[[-56.1 -10.2 -63.2 -64.1 -64.1]
 [-49.4  53.2 -52.6 -67.8 -51.5]
 [-41.2  -9.2  40.1 -52.5  12.7]
 [-46.6  41.9 -67.8 -71.5 -46.6]
 [ -5.5  10.5  64.9  42.2  51.7]
 [  8.0 -27.9 -48.6  70.2 -62.6]
 [ 62.3  -3.2 -57.1  70.1 -55.7]
 [ -7.7  31.1 -52.2  27.6 -63.2]
 [ -5.7 -71.8  54.9 -25.6  61.9]]
=>
[[ -5.7 -71.8  54.9 -25.6  61.9]
 [ -7.7  31.1 -52.2  27.6 -63.2]
 [ 62.3  -3.2 -57.1  70.1 -55.7]
 [  8.0 -27.9 -48.6  70.2 -62.6]
 [ -5.5  10.5  64.9  42.2  51.7]
 [-46.6  41.9 -67.8 -71.5 -46.6]
 [-41.2  -9.2  40.1 -52.5  12.7]
 [-49.4  53.2 -52.6 -67.8 -51.5]
 [-56.1 -10.2 -63.2 -64.1 -64.1]]

[[71.6 59.3]
 [31.0  9.4]
 [43.6 53.7]
 [17.4 31.4]
 [22.2 24.7]
 [14.9  5.2]
 [50.3 16.8]
 [20.0 37.3]]
=>
[[20.0 37.3]
 [50.3 16.8]
 [14.9  5.2]
 [22.2 24.7]
 [17.4 31.4]
 [43.6 53.7]
 [31.0  9.4]
 [71.6 59.3]]

[[ -2.8  15.4 -30.9]
 [ -9.9  36.2  17.6]
 [ 17.5  82.9  -9.6]
 [ 30.9 -66.3  63.8]]
=>
[[ 30.9 -66.3  63.8]
 [ 17.5  82.9  -9.6]
 [ -9.9  36.2  17.6]
 [ -2.8  15.4 -30.9]]

[[ 35.5 -19.7 -23.8 -43.3 -15.5 -43.0   3.4]
 [ 20.9   1.7  -8.4 -23.7   8.2 -50.9  24.9]
 [ 28.1 -21.7   3.5 -27.6   9.2 -58.3   8.5]
 [-10.6   1.0   0.9   3.8   0.8   0.9  14.2]
 [ -4.7 -28.9 -10.8  17.8  -1.9  20.7   1.4]
 [  5.8 -11.8  18.2 -38.3  16.1 -33.0  11.6]
 [ 32.9  -2.3 -13.5 -70.0   4.8   0.1  16.9]]
=>
[[ 32.9  -2.3 -13.5 -70.0   4.8   0.1  16.9]
 [  5.8 -11.8  18.2 -38.3  16.1 -33.0  11.6]
 [ -4.7 -28.9 -10.8  17.8  -1.9  20.7   1.4]
 [-10.6   1.0   0.9   3.8   0.8   0.9  14.2]
 [ 28.1 -21.7   3.5 -27.6   9.2 -58.3   8.5]
 [ 20.9   1.7  -8.4 -23.7   8.2 -50.9  24.9]
 [ 35.5 -19.7 -23.8 -43.3 -15.5 -43.0   3.4]]

[[ 10.6  -4.4  -1.5  -0.4  19.9 -13.8 -15.4   4.0  -1.6 -42.0  -0.3   3.8
  -18.0 -11.8 -11.9]
 [ -7.1 -17.6  12.5   4.9 -12.7  22.4  14.5   3.4  18.1   0.1  44.1   3.5
   17.5  16.3  -2.9]
 [-12.9 -12.1  12.2 -18.3 -17.7  -9.0  -7.5 -18.9   4.7 -66.4  44.4   0.3
   -0.5  -5.0 -19.8]
 [  9.1 -16.8  -9.9  10.6  -3.5 -28.5   8.5  12.5  -0.7 -36.6  -9.3   8.0
   11.9   1.9  23.3]
 [ -9.7   0.0 -12.1 -14.0 -17.5 -10.9 -15.7  -8.3  -8.2  23.6   4.2  -5.6
  -12.0  -9.6 -34.6]
 [ -5.1  -7.1   7.8  -8.8   0.2  24.0 -28.0 -10.5  -9.8   3.8   5.1  26.8
  -26.3 -19.0 -31.7]]
=>
[[ -5.1  -7.1   7.8  -8.8   0.2  24.0 -28.0 -10.5  -9.8   3.8   5.1  26.8
  -26.3 -19.0 -31.7]
 [ -9.7   0.0 -12.1 -14.0 -17.5 -10.9 -15.7  -8.3  -8.2  23.6   4.2  -5.6
  -12.0  -9.6 -34.6]
 [  9.1 -16.8  -9.9  10.6  -3.5 -28.5   8.5  12.5  -0.7 -36.6  -9.3   8.0
   11.9   1.9  23.3]
 [-12.9 -12.1  12.2 -18.3 -17.7  -9.0  -7.5 -18.9   4.7 -66.4  44.4   0.3
   -0.5  -5.0 -19.8]
 [ -7.1 -17.6  12.5   4.9 -12.7  22.4  14.5   3.4  18.1   0.1  44.1   3.5
   17.5  16.3  -2.9]
 [ 10.6  -4.4  -1.5  -0.4  19.9 -13.8 -15.4   4.0  -1.6 -42.0  -0.3   3.8
  -18.0 -11.8 -11.9]]

[[  2.4  19.2  40.6 -19.2 -27.3 -33.7]
 [  0.5 -25.2 -26.5  49.0  50.9  49.9]
 [-29.1  15.8  42.2 -29.3 -51.8 -18.9]
 [ 68.0 -11.0 -10.3 -16.8  -6.7 -39.3]
 [ 12.6  25.1  17.9 -16.7 -53.8 -19.4]
 [-21.6  39.4  60.8 -14.2 -45.7 -30.0]
 [-19.9 -25.5 -21.3  51.6  36.6  63.1]
 [ 27.7 -33.4 -30.6  -7.9  21.7  -1.3]
 [-19.4 -14.2  -8.1  36.8  19.2  40.1]
 [-22.8  76.7  16.8  17.7  -9.0  -6.2]
 [-73.9  26.0   4.5  43.8 -11.6  59.9]
 [ 29.1 -13.1 -24.5  26.3  32.7  27.3]]
=>
[[ 29.1 -13.1 -24.5  26.3  32.7  27.3]
 [-73.9  26.0   4.5  43.8 -11.6  59.9]
 [-22.8  76.7  16.8  17.7  -9.0  -6.2]
 [-19.4 -14.2  -8.1  36.8  19.2  40.1]
 [ 27.7 -33.4 -30.6  -7.9  21.7  -1.3]
 [-19.9 -25.5 -21.3  51.6  36.6  63.1]
 [-21.6  39.4  60.8 -14.2 -45.7 -30.0]
 [ 12.6  25.1  17.9 -16.7 -53.8 -19.4]
 [ 68.0 -11.0 -10.3 -16.8  -6.7 -39.3]
 [-29.1  15.8  42.2 -29.3 -51.8 -18.9]
 [  0.5 -25.2 -26.5  49.0  50.9  49.9]
 [  2.4  19.2  40.6 -19.2 -27.3 -33.7]]

[[ -7.2 -71.4  -8.6]
 [-18.1   4.1   4.0]
 [ -8.5  22.8  12.6]
 [  5.9  28.3  11.7]
 [  3.4  21.1  10.3]
 [ 16.0  46.9  11.6]
 [-60.6  -0.7   0.0]
 [  4.5 -28.6   3.3]
 [  8.2  -4.0 -13.1]
 [  0.6  10.7  26.4]
 [-18.5 -11.6  -4.1]]
=>
[[-18.5 -11.6  -4.1]
 [  0.6  10.7  26.4]
 [  8.2  -4.0 -13.1]
 [  4.5 -28.6   3.3]
 [-60.6  -0.7   0.0]
 [ 16.0  46.9  11.6]
 [  3.4  21.1  10.3]
 [  5.9  28.3  11.7]
 [ -8.5  22.8  12.6]
 [-18.1   4.1   4.0]
 [ -7.2 -71.4  -8.6]]

[[-18.7  14.4 -42.3  -2.7 -27.1]
 [-29.4  22.1 -16.6 -44.9  -5.2]
 [ 11.7 -81.9  -4.4 -83.4 -16.0]
 [ 10.0 -20.3 -50.8  -5.5 -41.9]
 [ 35.9  35.1 -52.5 -43.7  -3.5]
 [ 23.5 -14.4  37.3 -51.6 -23.1]]
=>
[[ 23.5 -14.4  37.3 -51.6 -23.1]
 [ 35.9  35.1 -52.5 -43.7  -3.5]
 [ 10.0 -20.3 -50.8  -5.5 -41.9]
 [ 11.7 -81.9  -4.4 -83.4 -16.0]
 [-29.4  22.1 -16.6 -44.9  -5.2]
 [-18.7  14.4 -42.3  -2.7 -27.1]]
---
[[ 12.1  -0.4]
 [-37.6  -1.7]
 [ 82.0   3.8]
 [ 44.6   2.7]]
=>
[12.1 -1.7]

[[-14.2  57.1]
 [-34.3 -75.7]
 [-31.8 -79.4]]
=>
[-14.2 -75.7]

[[-26.2 -55.1 -65.6 -43.3]
 [-34.7 -21.8 -65.0  32.1]]
=>
[-26.2 -21.8]

[[ 70.3  14.4]
 [ 56.3 -27.3]]
=>
[ 70.3 -27.3]

[[-66.8 -36.5  22.5  16.5 -46.5]
 [-62.1   5.3  -6.7  50.8   9.8]]
=>
[-66.8   5.3]

[[-16.2 -10.0 -14.6 -52.0]
 [ -2.3  -9.7   6.7 -66.1]]
=>
[-16.2  -9.7]

[[-70.6 -60.5 -42.9]
 [ -6.1 -16.3 -21.8]
 [ 19.6   9.6  27.6]
 [ 29.2   4.0  15.2]]
=>
[-70.6 -16.3  27.6]
